In the rows, zero is written as 128.
Each path below is one point turned by a fixed rotation once a step. After each direction that follows a path, write how fast that rotation turns it, in degrees each step (0 if it stays still).
Each turn is a multiple of 5 degrees from 10 to 175, or 0.
Each row of a path follows its step; steps can be skipped.
Path 1:
step 0: [128 131 125 125 124 123 133 141 133 118 125 117 127 132 123 130 131 133
 117 123 129 126 139 118 121 130 128 129 126 130 131]
step 3: [127 121 128 132 128 125 137 137 131 111 125 121 123 132 126 129 128 132
 125 124 133 127 135 124 121 127 123 118 123 130 128]
step 5: [136 135 130 137 130 122 131 122 128 125 135 124 128 130 134 132 129 130
 126 129 132 118 133 128 126 110 131 123 128 119 128]
step 6: [130 125 134 138 128 127 137 136 127 113 130 128 124 135 123 128 125 137
 129 122 137 131 131 132 124 128 134 123 120 128 125]
step 7: [129 132 119 134 125 122 133 135 126 128 136 122 131 127 125 129 131 138
 114 131 135 137 125 125 120 127 121 126 134 127 126]
step 8: [131 135 131 126 134 122 130 130 133 127 135 122 129 130 137 130 128 138
 124 126 131 125 126 129 128 109 135 131 128 123 134]
step 9: [132 134 130 139 123 129 126 136 130 119 131 131 129 129 121 132 125 137
 131 124 138 129 134 123 132 124 136 122 120 124 124]
step 10: [122 129 124 132 131 121 136 138 122 122 134 123 127 122 123 130 124 135
 122 137 132 134 121 118 122 125 125 124 128 132 125]
step 11: [128 130 123 128 134 124 123 137 137 129 129 122 131 123 130 133 133 138
 125 123 131 126 127 127 119 114 133 129 127 126 139]
step 12: [132 134 127 134 130 132 126 134 129 121 133 137 128 129 132 127 127 135
 134 125 135 123 132 115 134 118 129 116 126 124 128]
[129 127 129 130 131 129 125 126 128 129 129 124 124 125 127 129 128 127
 126 129 130 125 127 131 129 125 128 132 129 128 131] : 120
[125 126 131 125 132 129 131 130 125 126 130 130 126 130 130 125 127 129
 130 128 128 129 126 129 128 127 131 130 129 130 130] : 160
[125 129 126 127 128 126 124 127 125 125 129 128 129 127 127 130 131 131
 129 132 125 130 128 130 126 128 126 130 130 128 127] : 115
[131 126 131 130 128 128 127 128 129 127 128 132 132 128 132 128 132 127
 130 131 129 128 129 127 129 126 130 130 127 126 130] : 110
Path 2:
step 0: [123 131 123 137 115 128 135 124 124 128 130 139 130 126 119 134 129 132
 124 137 125 125 135 127 123 131 134 123 132 134 131]
step 1: [131 125 128 131 125 130 135 121 126 132 123 136 120 115 124 127 131 121
 126 131 131 127 138 137 116 129 127 127 124 130 134]
step 2: [134 125 137 127 127 132 132 124 122 118 128 136 132 114 127 129 137 125
 127 122 118 130 126 134 122 125 132 128 120 129 127]
step 3: [127 129 128 131 124 131 124 122 125 126 127 132 143 111 130 134 132 124
 126 134 122 126 133 123 130 128 132 137 132 128 127]
step 5: [122 139 136 130 124 121 135 126 123 133 135 141 131 128 119 125 132 129
 128 129 126 125 131 130 127 122 137 130 118 128 128]
step 6: [122 132 137 129 128 130 138 130 120 133 125 133 133 123 134 128 134 122
 131 135 134 122 136 138 123 124 132 137 131 125 129]
step 7: [131 127 128 131 129 132 133 130 124 122 124 123 139 126 131 123 137 127
 130 138 123 125 125 136 119 119 127 132 116 125 127]
step 8: [126 129 124 135 122 120 128 125 131 124 134 123 139 128 122 131 143 132
 123 134 123 124 134 126 124 121 133 136 127 130 124]
step 9: [121 125 128 131 125 124 126 114 135 136 124 129 126 128 125 126 137 131
 134 135 127 125 140 129 120 122 128 133 131 121 130]
step 12: [134 132 122 137 129 133 129 120 133 130 128 126 128 120 141 130 136 126
 132 136 124 122 129 129 116 129 130 122 123 127 127]
[127 127 128 128 128 129 130 126 127 128 127 127 126 126 132 130 124 131
 130 130 131 125 131 124 127 128 125 131 127 128 129] : 130
[127 126 127 131 129 129 125 129 129 129 125 129 127 128 131 123 131 126
 131 127 130 129 126 128 126 127 126 126 126 127 132] : 135
[128 126 127 130 124 129 129 129 124 125 126 126 128 134 125 128 129 127
 129 129 132 126 130 129 127 128 127 129 127 129 127] : 45
[130 130 129 129 129 129 131 127 131 126 123 128 125 130 127 128 127 129
 127 128 125 128 125 127 127 129 129 129 125 124 126] : 135
